In the data rows, the value 128 means zero.
Each row has a hidden score. How much does it go up from the first row of each pair to the second? 10 means little or no change, 20 a big rise and 0 a big fall. The score is a weighted sum of the row's numbers plus the product of two more (or one squared), each taken from its middle value.
[118  96 150 128 114 154 148 151 141 136 121 136 156 143 125 135 104 118
 162  85  68]
[142 132 100 135 135 107  77  70 111 127 173 119 136  73 130  95 203 111
  84 133 174] -> 5
[140 111  99 142 117  92 117 140 108  77 162 136 175 127  88 120 131  82
 168  93 114]
[166 167 106  90 101 129  88  72 111 158 142 128  95  93 144 151 152 118
 166 138 137] -> 8
[120 124 153 101 108 127 169 100 142 137 108  97 140 125 158 108 136 140
 131 169 140]
[148 149 159  66 115  82 136 117 138 113 169 196 154  37 158 128  91  76
 187 133 168] -> 8
[128  94 115 157 121 123 148 114  91  88 140 123 122 110 124 117 147 147
 124  87 148]
[ 99 119  69 141 129 109 145 134  12 140 162 203 142 208  65 157 187   9
  93 112  96] -> 17
[141 100 104 157 116 110 118 136 111 131 106 110  98 130 135 154 140 123
 131 143 124]
[159 118  93 172 146  89 114 124 151  99 150 140 110  95  66 110 171 127
 112 108  93] -> 9
[121 116 125  61 119 126 147 125 105 183 123 125 105 197 133 138 119 116
 139 105 107]
[118 124 120 179 103  98 105 176 117 110 121 142 120 116 153 122 146 118
 120 117 121] -> 8
[105 162 163 132 161 139 109 156 138  91  90 117 134  71 149 132 104 106
 174 114 107]
[ 99 124 119 138  87  89 123 139 164  89 131 184  96  71 113 139 193 130
 100 135 129] -> 16
[107 178  64  65 162 131 143 123 131 211 106 128 108 213 117 102 100 117
  98 190  88]
[155 168 142 129 104  99 140 113 155 101  91 143 183  72 175 119 106 117
 130 158 162] -> 7
[155 163 203  85 113 120 132 141  95  82 157 116 157 118 134 146 110  95
 138 162 141]
[123  94 116 161 164 102 152 101 187 127 109 130  80 107  85 174 170 146
 109 134 154] -> 11
[145 130 100  89 138 158 189  96 131 154 121 129 107 155 148 115 117 150
 100 150  77]
[134 113 115 145 174 142 143 130 177 160 106 137 128 154  98 177  85 183
 171 133 144] -> 8
[150 121 167 142 154  97 109  43 110 138 147 181 130  99 122 133 148  88
 187 130 165]
[149 110 143 100 126 185 127 132 121 126 156  97 127 138 155 147 122 153
 122 124 154] -> 11
[148 128 105 137 141  99 144 124 122 104 151 144  97 113 110 109 153 129
 136 145 118]
[140 126 131 148 120 113 135 160 146 119 138 137 117 137 125 106 145  69
 103 126 113] -> 12
[ 91 129 128 160 138 156 100 115  99 119 159 118  97 119 100 131 158 133
 133 181 167]
[101  93 131 146  89 137 123 138 150 100 113 137 120 125 143 108 157 137
 112 111 147] -> 5
[109 157  82 148 129 123 183 147 115 155 160 127  85 135  58 124 139  82
 132 148  99]
[ 61 118 158 104 150 146 168 127 102 168 119 110 151 201 143 162 112 108
 144 142  94] -> 8
[110 102 119 147 149 111  90 161 143  84 159 147  91  91 111  96 149 133
 108 109 144]
[133 121 114  93 112 138 119  96 111 155 152  95 112 162 174 144  79 144
 176 161 125] -> 12
[137 141 173 112 113 141 148 145 110 129 136 177 130 109 164 132 148 156
 142 150 149]
[125 130 186  53 131 119 102 162 224 114  93  53  75 119 186 132  57 221
 145 191 147] -> 8
[135 103 205 121 145 184 144 112 133 191 170 129 140  90 152 209  93 150
 137 112 133]
[ 95 126 152 143 115 105 108 191 135 121 136 176  99  39 155 123 160 114
 137  83 146] -> 5
[113 173 169  73 110 134 110 118 109 148 113 120 150 134 160 124 100 160
 177 138 143]
[103 103 143  86 168 183 118 146 109 158 136 107 150 184 136 103  65 188
 140 139 152] -> 9
[123 177 169  89 101 155 134 122 104 118 133 123 140  97 165  91 100  99
 164 130 110]
[143 142 123 147  94 112 165 137 148 115 147 145 106 124  82 110 154 137
  97 117 108] -> 16
[136 152  94 166  95 126 176 101 163 108 134 157  84 112 134 150 135 109
  93 147 146]
[122 109  93 174 135 103 152 129 149 115 160 144 119 105  96  97 136 124
 135 136 113] -> 10
[148 166  95 118 142  85 160 157 100 195 120 131  91 182  68  90 105  81
 161 103 112]
[132 184 196 151  76  89 120 206 122 174 133 130 175 104 152  94  79 131
 155 126 145] -> 7
[ 74 171  74 169  92 108 123 189  91 110 184 135 132 136  63  77 158  74
 103 113  98]
[144  92 100 109 120 157 127 112 109 138 168 124 143 123 156 102  96 117
 167 161 136] -> 8
[130 151 156  67 130 173 115 137 127 142 110 106 143 119 157 127  89 146
 118 145 135]
[158 129 146 190 150 160 148 136 146 113 143 140 106  77 125 143 150  99
 117 155 140] -> 11
[140 108 173  89 131 150 122  94 117 186 128 110 156 173 187 118 105 162
 158 148 149]
[149 121 167 141 121 140 130  91 112 155  95  91 123 149 151 114  99 153
 138 173 161] -> 18
[ 80 102  61  96 164 163 104  24 128 131 127 129  79 132 123  95 172 161
  82 166 101]
[134 126 127 177 121  96 135 111 133  85 159 149  98  95 107 138 141 111
 116 119 129] -> 11
[153  72 165  97 124 123  89 149 140 160 103  83 174  90 177 135 101 190
 147 124 209]
[155 124 114 146 131  88 117 141 143 155 143  81  64 123 144 137  72 147
 126  86 158] -> 10
[147 144 166  86 142 133 146 101 115 158 114 149 142 134 158 105  75 129
 132 109 104]
[143 106 135 124 144 144 115 122 130  83 148 116  91  82 138 118 136 116
 141 128 128] -> 9
[132 110 133 154 139 146 109 107 137 126 122 135 104 112 150 184  92 109
 155 103 115]
[163 119 184 113 149 152 111  96 134 133 107 123 151 132 191 119  86 146
 152 151 138] -> 7
[134 128 104 188 165 142 133 124 151 160  96 103 146 144  82  87 118  96
 147 184 105]
[113 110 114 156 194 101 140  87 203 112 110 180  97  89 132 183 143 188
 117 134 124] -> 7
[129 114 139 154 101 114 168 143 135  70 132 172  76  81 122 149 154  92
 130 148 141]
[151 156 108 147 100  86 149 144  48 121 125 129 157 125  78  21 145  91
 119  86  80] -> 9
[149 149 122 150  95 129 117 147  94  86 129 135 163 129 141  83 109 140
 176 148  64]
[148 115 126 133 123 155 155 125 108 106 113 134  90 129 125 209 158 133
 116  95 172] -> 8
[120 134 164  80 187 162 115 136 152 176  58  83  68 178 137 101  80 135
 149 125 103]
[159 191 104  85  74 120 111 192  33 143 164 106 199 132 139  45 175  89
 145 107 116] -> 14
[138 118 118 164 129  91 125 115 164  87 124 112 119 119 103 158 151 147
  82  92 156]
[126  93 144 105  72 134 111 122 202 139 127  85 211 121 164 146 130 146
 136 139 160] -> 12
[130 130 101 166 126 128  89 150 147 141 142 104 120 115 114 140 113 141
 158  90 138]
[ 16 111 180 120 153 125 140 158 164 170 101 146  93 207 112 123 120 126
 126  86 105] -> 10
[ 94 134  87 132 143 117 124  81 197 133  98  77 133 142 122 102 134  79
  87 162 148]
[ 79 147 145 121 185 155  99 150 149 156 110  58 174 195 152  99  64 139
 130 143 137] -> 4
[133  76 103 118 105 159 178 119 128 170 112 118 119 162 117 162 170 151
  97  90 115]
[ 93  94 140 142 171  95 136  42 149 163 100 174  66 142 121 166 145 168
 168 106 192] -> 1
[171 163 133  80 120 126 111 107 102 146 126 130 129 146 177 120  98 138
 173 141 143]
[114 132 137 176 131  85 140 129 152  47 159 123 137  78 105 123 171 101
 111 128 131] -> 13
[104 134 146 108 134 104 134 133 155 169 153 120 104 134 105 123 109 114
 175 128 123]
[113 137 197 123 122 102 121 213 249  72 115  96 201  21 168  30  89 189
 179 212 116] -> 8
[104 110 127 177  97 106 159 148 139 125 126 171 154 113 110 124 119 146
 131 122 102]
[151 113 124  93  83 189 158  91 112 179 153 226 142  91 152 162 117 122
 168 179 128] -> 10
[ 99 115 111 146 127 112 169 110 139  95 153 136 150 113 126 109 141  94
 109 126 103]
[ 81 118 107 162 142 100  80 149  87 178 127 123 111 126  59 135 152 124
  88  90 105] -> 12
[156 179 108 109 120 137 122 123  85 183 159 107 181 158 136 127 115  80
 148 165  44]
[163  92 110 136 131  93 128 144 163 138 106 159  72  79 153 155 154 113
 101 123 222] -> 6
[131 162  93  77 177 126 141  96 159 179 122 145  99 173 167 123 121 151
 142 157 143]
[147 145 215  86 125  88 155 161 141 122 141 141 137  85 123 124  84  97
 181  87 102] -> 13
[126 137 169  97 152 135 182 154 127 129 129 100 142 161 138 144  49 130
 158 129 115]
[118 135 103 128 123 113  94 136  74 153 131 168 135 125 140  90 113 138
 144 131 114] -> 10
[151  98 136 124 108 163 123 113 117 133 146 122 109 146 165 114 140 159
  99 157 152]
[143 149 108 141  45 142 112 180  72 121 172 170 177 120 141  95 131  90
 154 148  78] -> 16
[153  94  82 165 124 123  88 103 152 102  77 119  72 150 100 156 131 126
 162  89 131]
[107 125 114 173 115 102 128 143 146 156 164 131 114 108 107 150 169  85
 102 142  91] -> 11
[127  52 180 107 171 189  77 115 135  78 119  96 142 101 177 124 163 216
  90 111 176]
[142 142 132 178 104  86 106 143 129  76 124 159 120  80  92 129 149 124
 128 114 149] -> 17
[125  92 115 145 158 135 112 146 201 103 127 157  93  51 108 237 123 170
 141 162 136]
[135 156 172  97 106 157 184 100 159  87 133 169 146 100 161 111  73 128
 150 199 148] -> 5
[131 117 129 145  75 133 120 138 110 159 106 125  95 113 109 124 162 154
  83 116 154]
[ 67 142  82 147 123 117 169 155  87 137 160 121 117 168  95 101 123 116
 119 105 121] -> 7
[ 80 171 127 152 117 100 126 166 139  66 153 161 124  82 111 125 149 137
  90 114 147]
[200 160 132 114  78 189 166 165  90 114 121 137 137 124 140  49 105  98
 132 199 158] -> 18
[133 144 102 140 133 100 106 120 111 148 157 157 135 101 108 118 157 120
 130 142 111]
[130 133  75 162 111  87 164 143  98 116 139 161  76 138 100 164 149 106
  83 125  88] -> 13
[115 159 146 121 113 139 148 153  97 159 147 122 146 139 156 117 131 123
 140 142 117]
[127 161 141  86 101 159 110 146  79 155 156  81 209 197 166 138 130 173
 160 131 126] -> 11
[ 64  96  84 216 132 178 113 176 190 107 174 154  94  88 128 104 184 150
  14 125  71]
[142 202 140 116 167 169 131 101  90 170  58  99 110 153 166 140 125 142
 138 139  99] -> 4
[ 93 101  98 115 118 112 151  79 149 150 108 151 117 173  82 126  96 132
 144 148 112]
[107 126  93 147 137 155 125 111 152 137  91  72 126 132 134  93 148 167
 125 121 176] -> 3
[156 130 134 168  82  92 150  82 140  66 138 181  73  88 128 153 188  98
 116 132 100]
[146  95 106 168 139  58 118 109 138 143 137 157  57 111 110 154 156 117
 118 105 143] -> 8
[121 127 153 121 139 167 148 110 117  97 109 138 106 107 166 135 170 153
 115 101 150]
[166 106 150 157 160 198 105  78 156  94 145  64 100 143 166 144 158 161
 121 209 213] -> 15
[119  88 112 129 120 141 104  82 178 102  91 124 109  95 121 142 146 193
  89 139 173]
[100 138 100 121 110 136 153 171 147 124 148 112 166  92  92 127  60 118
  97 147  62] -> 12
[137 130 116 108 140 141 103  79 158 141 124 149 124 148 159 156 120 150
 119 143 160]
[103  99 151 110 105 182 143  86 150  54 123 130 149 122 169  94 171 163
  62  93 112] -> 9
[127 111 127 129 144 125 132 130 118 117 123 107 127 114 109 124 112 107
 123 130 115]
[132 114 114 166  80 113 121 120 123  59 159 119 134  79 129 132 153 120
 104  96 138] -> 11
[132 129 124 158 126  85 138 155 138  91 140 153 101 118 100 173 185 118
 116 132 151]
[113 127 151 104 184 170 107 121 122 129 104  85 129 147 153 133  84 115
 165 145 144] -> 3
[131 131 112 147 127 101 100 140 134 110  97  95 107 103 118 159  97 173
 113 137 152]
[129 120 181  94 124 192 134 178 109 103 139 101 139  93 143 161 111 109
 206 140 186] -> 9
[156 164 145  97 110 187 120 173  87  96 152 129 113 135 122 118  85 103
 169  94 185]
[125 113 110 122 139 219 100 130 161 181  88  92 114 175 162 155 134 156
 113 130 185] -> 12
[131 130 123 118 110 170 145 130  97 185 104 135 157 144 153  90 124  94
 164 142 106]
[154 131 138 125 125 129 153 159 102 126 172 149 167  95 136 142 121  99
 143 119 138] -> 11
[114 112 122 155 117 121 158 135  85 131 160 168 111 124  74 127 163 111
  93 110  87]
[110 117 105 168 137  85 116 107 161  93 121 141  96 105  94  95 121 129
 135  92 124] -> 5
[142 112 181  90 156 108 123 118 122 165 107 130 152 131 148 137 125 128
 154 155 147]
[118 125  99 165 147  93 170 122 133 129 157 143 111 137 142 134 165 127
 110 128 127] -> 11
[147 147 144  90  99 166 148 102 114 152 118 118 136 188 143 121  89 112
 170 174 139]
[137 149 123 167 151 152 146 169 127 146 134 157  75  98  66 160 127 118
 119 103 116] -> 10
[122 155  88 153 103 120  85 174 136 111 156 132 134 130 130  99 132 134
 132 101 123]
[115 111 150  44 187 108 119  47 124 133  59 106 152 151 139 157  97 179
 190 149 122] -> 9
[128 121 135 104  97  99 129 142  89 101 133 121 138 105  94 123 148 108
 125  99 130]
[140 158 160  88 101 151 145 121 160 100 125 147 117 103 154 111 102 121
 131 174 148] -> 7
[160  81 129 166  71 170 123  41 128 113 118 137  89 122 133 144 127 134
 111 137 142]
[135 120 143 145 140  93 109 163 148  94 131 105 125 118 112 127 119 120
 149  99 117] -> 1
[123 169  83 176 121  61 162 153 112 178 144 167 133 190  35 150 131  71
 166 121  82]
[155 141 105 133  74 120 122 167  94  57 167 120 152 100 114 142 140 112
 126 101 135] -> 6
[159 147 171  77 143 151  84 103 109 142 148 130 110 125 136 126 117 135
 162 109 119]
[100 137 128 118 114 152 146 134 104 131 146 168  94 109 147 114 154 137
  92 159 108] -> 11
[126 153 151  73  52 147 144 140 100  89 170 166 122 114 162 161 158 125
 101  95 153]
[205 182 175  78  98 163 126  90  78 144  93 117 210 136 115 166  79 100
 251 176 155] -> 16
[158 147 146 185 162  52 141 174 146 129 113 117 151  62 138 143  91 105
 169 130 125]
[124 138 169  76  98 103 120 123 139 154 102 109 139 175 140 171 137 133
 144 141 132] -> 13
[ 99 108 111 144 145 127  80 115 153 120  80 108 101 135  99 121 169 113
 129  89 167]
[141 115 188  54 157 114  91 101 129 155 101 136 148 169 173 142  56 170
 118 158 153] -> 7
[136 107 150 129  88 139 184 148  82  99 121 171 113 113 108 126 145 129
 141  90  81]
[186 172 177  63 117 129 115  99  95 154 111  98 189 155 129 120  60 113
 224 153 127] -> 8
[114  89 226 120 162 179  78  84 172  74  86 131 148 122 164 149 167 183
  78 131 167]
[109 102 136 107  88 159 126  85 156 159  56  61 118 115 164 115 109 155
 105 120 154] -> 14
[145 146 186  85 110 158 124 145 123 133  84 104 147 133 161 111  96 114
 170 154 156]
[ 97 148  89 132 153 118 105  99 151  98 143 111 122 127 120 127 119 124
 118  85 164] -> 6
[144 135  88 138 177 109 152 141 100 178 138 147 122 156 121 103 124  93
  96 160  97]
[116 157 111  86 143 122 157 174 125 171 134 134  92 147 126 112 110 132
 136 115 101] -> 13
[148 137 142 159 124 141 113 175 150 120 126 220  76  67 157 111 182 156
 107  81 138]
[132 153 126 101 132 115 152 134 145 121 135 103 164 156 146 139  81 155
 122  78  57] -> 14
[255 193 162  87 101 175 131  63  41  81 133 125 172  57 121 156 133  70
 231 124 161]
[118 142 125 161 104 103 152 124 126 102 181 174 120 112  99 130 124 134
 134 149 112] -> 10
[131 151 181  59 163 141 132 112 165 151  84  69 130 105 187 137  70 222
 146 154 192]
[132  67 128 143 146  91 109  65 169 185 100  91  77 130 112 199 154 197
  94 118 171] -> 17
[135 146 105 151 149 116 154 117  91 101 171 154  99 107  76 133 136  84
 132  95 153]
[139 104 144 157 134 128  94 139 151  74 148  99 120  90 136 141 135 169
 111 134 174] -> 10
[ 94 153  98 147 118 125 147 166 106 134 152 129 167 145 129  75 119  94
 168 148  82]
[120 120 154 143 133 117 174 102 140 104 144 120 124 120 131 142 143 151
  74 134 137] -> 8
[204 181 171 142 113 153 162 117 147  70 133  92 138  99 169 159 122  65
 160 138 158]
[137 143 144  98 128 146 134 113 123 150 121 118 170 130 171 116  86 138
 161 131 101] -> 9
[131 166 142 148 119 105 130 132 103  71 141 134 135  84 131 131 112 110
  88  95 127]
[121  91 109 144 115 110 127  81 103 162 121 108 105 170 150 121 150 134
 119 101 166] -> 12
[120 138 138 168 113 127 172 135 106 130 158 143 125 144 107  96 138  67
 125 120  88]
[107 134 145  94 142 110 182 163 120 142  74  90 153 174 105 128  69 102
  95 102  82] -> 11
[122 125 141 147 100  85 132 117 101  92 169 204 141  78 149 155 124 115
 109  75  87]
[179 183 162  61  85 131 136 128  92 115 154  90 212 159  97 135  79  94
 233 122 143] -> 10
[125 115 112 192 165 132 125 163 123  94 123 110 131  92  80 103 100 110
 117 157 102]
[185 129 117 100 137 134 149 122 128 171  84 133  64 129 168 104 140 130
 135 136 131] -> 7
[146 106 110  91 121 103 112  59 148 171 101 159  50 169 115 237 129 141
 113 125 168]
[ 94 139 123 138 144 128 148 179  83 130 171 128 165 124 121 139 117 136
 111 130 121] -> 7
[114 120  96 151 156 125 142 131 122 113 136 145 118 120  99  96 157 120
  73 107  98]
[140 151 134  73 100 143 123 106 147 174 119 118 172 143 180 115  81 129
 120 167 148] -> 8
[114 111 132 130 130  97 172 158 131 154  99 137 115 116 103 142 124 127
  97 125 130]
[123 170 124 136 109 175 157 184 139 114 161 106 120 154 138 170 125 131
  83 141 174] -> 9
[138  85  52 194 120  64 107 171 115  87 162 148 112 112  68 137 159 132
  68 108 156]
[119 103  95 160 134  85 135 129 105 119 163 146 116 128  94 127 155 116
  99  92 121] -> 7
[156 110 143 146  83 140 154  75 186 157 102 155  48 130 149 127 116 144
 107 148 105]
[ 96  80  88 169 175 116  60 121  80 134 164 125  91 107  93 126 158 125
 117 118 156] -> 8
[120  69  30 166 189 127 115 119  85 165 158 178 147 206  36  92 153  61
 127 106  96]
[151 149 176 128 127  60 110 186 104 131 140 190 167  88 104 131 118  83
 141 103  46] -> 16
[119 112  96 161 156 118 126 178 138 139 140 136 129 107  99 155 133 117
 118  94 103]
[136 125  73 128  79  91 135 121 111 215 118  99  92 177 105 117 117 115
 114 110 123] -> 7
[121 137 143 117 117 133 104 134 121 107 112 129 112 141 149 141 123 134
 134 142 135]
[159  95 113 131 107 188 152  62 132 118  91 133  91 106 139 112 126 126
 133 160 139] -> 16
[ 99 153 141 152 126 142 165 147 123 130 118 140 164 133 120 136  84 111
 158  95  99]
[107 114  92 149 130 204 129 107 129 113 145  96  86 151 131 175 182 157
  72 157 195] -> 12
[130 115 112 198 112 123 175 139 192 127 120 111 123  80 109 162 136 148
  96 109 159]
[150  98 159 143  76 112 133 118 151 129 141 112 173 149 185 132 144 137
  94 147 158] -> 10
[143 106 116 145 118 101 126 142 123 105 132 145 148 103 128 108 140 138
  99 133 127]
[151  67 150 128 181 140  72 147 152 141 138  94 141 111 171 156 146 199
 132 133 219] -> 6
[147 168 108 143 123 117 154 121  98 119 139 111 140 127 110  77 134  82
 150 157 102]
[162 154 143  89 132 154 150 139 141 139 164  90 193 179 130 121 112 121
 171 158  89] -> 11
[146 118 153 131 129 115 128  75 129 141 132 128  99 145 137 165 136 159
 139  99 141]
[152 116 180 185 123 127 111 138 124  50 101 118 158  73  80 136 140 130
 138  67 117] -> 12
[ 90 147 128  99 119 167 110 176 131 121 147  82 183 152 145  79  97  74
 153 174 125]
[ 70 103  43 143 147 112 123 129  67 165 156 162 112 210  48 139 152  42
 124  98  84] -> 13
[ 87 101  68 147 152 181 133  53 102  80 172 107 133 163  92 123 195 174
  54 178 120]
[115 137 129 115 125 142 163 158  95 108 143  98 208 170 118 108  98 110
 162 142  65] -> 8
[182 125 127 149 110 139 136  86 159 146 101 145  75 125 158 118 155 173
  97 130 130]
[130 130  99 158 133 118 115 111 168 109 137  91 102 142 105 125 143 118
 146 132 148] -> 11
[ 99 158 143 163 142 116 122 166 122 138 151 147 108 118 111  91 177 122
  91 125 110]
[109 106 135 153 127  93 125 163 126 145 140 178 126 118  85 133 179 115
 110 115 117] -> 14
[111 149 186 117 181 183 128 165 136 110 133  68 142  88 148 103  67 133
 140 178 168]
[101 147 133 141 144 149 155 130  88 167 114  43 158 158 153  24 135  99
 105  99 110] -> 11
[146  99 115 145 130 127 110 103 152 114 103 138 121 127 117 122 105 155
 139  77 124]
[ 92  78 132 140 148 126 115 171 108 102 153 156 101 115  95 155 125 127
 110 126 129] -> 13
[115 145 129 119 147  75 177 122 160  79 109 153 137 106  70 106 145  74
 167 118 135]
[135  99 145  79 116 127 128 106 113 177 117 158 138 163 162 136 130 119
 142 154 127] -> 11
[140 120 139 142 123 227 104  88 100 107 134  92 101 133 159 119 166 142
 106 155 226]
[136 118 140 106 133 128 127 124 125 136 111 108 125 118 143 117  97 111
 139 126 130] -> 6
[125 125 122 125  51 171  88 115  55 111 116 134 121 144 155  79 151 116
 107 132 120]
[162 179 128 122 101 113 109 185  43 146 147 120 166 124 135  66 116  77
 117 123  89] -> 1
[ 75 127 162 148 151 124 115 172  74 144 170  93 173 151 123 139 115 193
 157 120 136]
[102 127  85 162  95 102 122 137 157  88 177 153 127 105 126 120 169 122
  74 102 122] -> 14
[ 89 113 103 152 133  97 140 167 108  87 165 137 173 130  96  82 151 115
 100 102 102]
[130 113 117 157 130  96 139  92 129 132 156 144  74 131  85 129 145 123
 119 102 126] -> 10
[138 124 160  78 109 187 132 122 131 163  97 126 148 161 166  81 103 128
 131 166 128]
[ 98 158 101 121 121 141 157 162  92 104 136 183 164 141 116 142  94  90
 152 132  57] -> 13
[124 107  72 158 114 117  96 158 123 126 128 130  85  82  91 175 160 129
 118 115 127]
[143 131 123 107 123 133 122  76 143 157 116 121  89 117 113 134 102 132
 153 129 152] -> 5
[135 148 151  85 109 139 147  92 113 168 127 118 112 150 127 137 115 112
 135 152 135]
[102 153 139 104 145 120 126 145 125 141 154 146 117 120 119 167 106 118
 126 140 121] -> 11
[117 190 109 106 161 152 142 103 115 185 112 109 123 176 185 122 130 122
 129 163 125]
[137 129 151 103 135 160 158  99 101 173 130  76 152 140 138 133 105 157
 135 130 134] -> 11
[132 116 118 125 133 107 139 127 170  86 168 153  95 100 120 136 160 130
 121 112 107]
[136 144 153  70  82 145 131 123 134 147 115 124 166 153 162 111  90 113
 140 139 115] -> 7
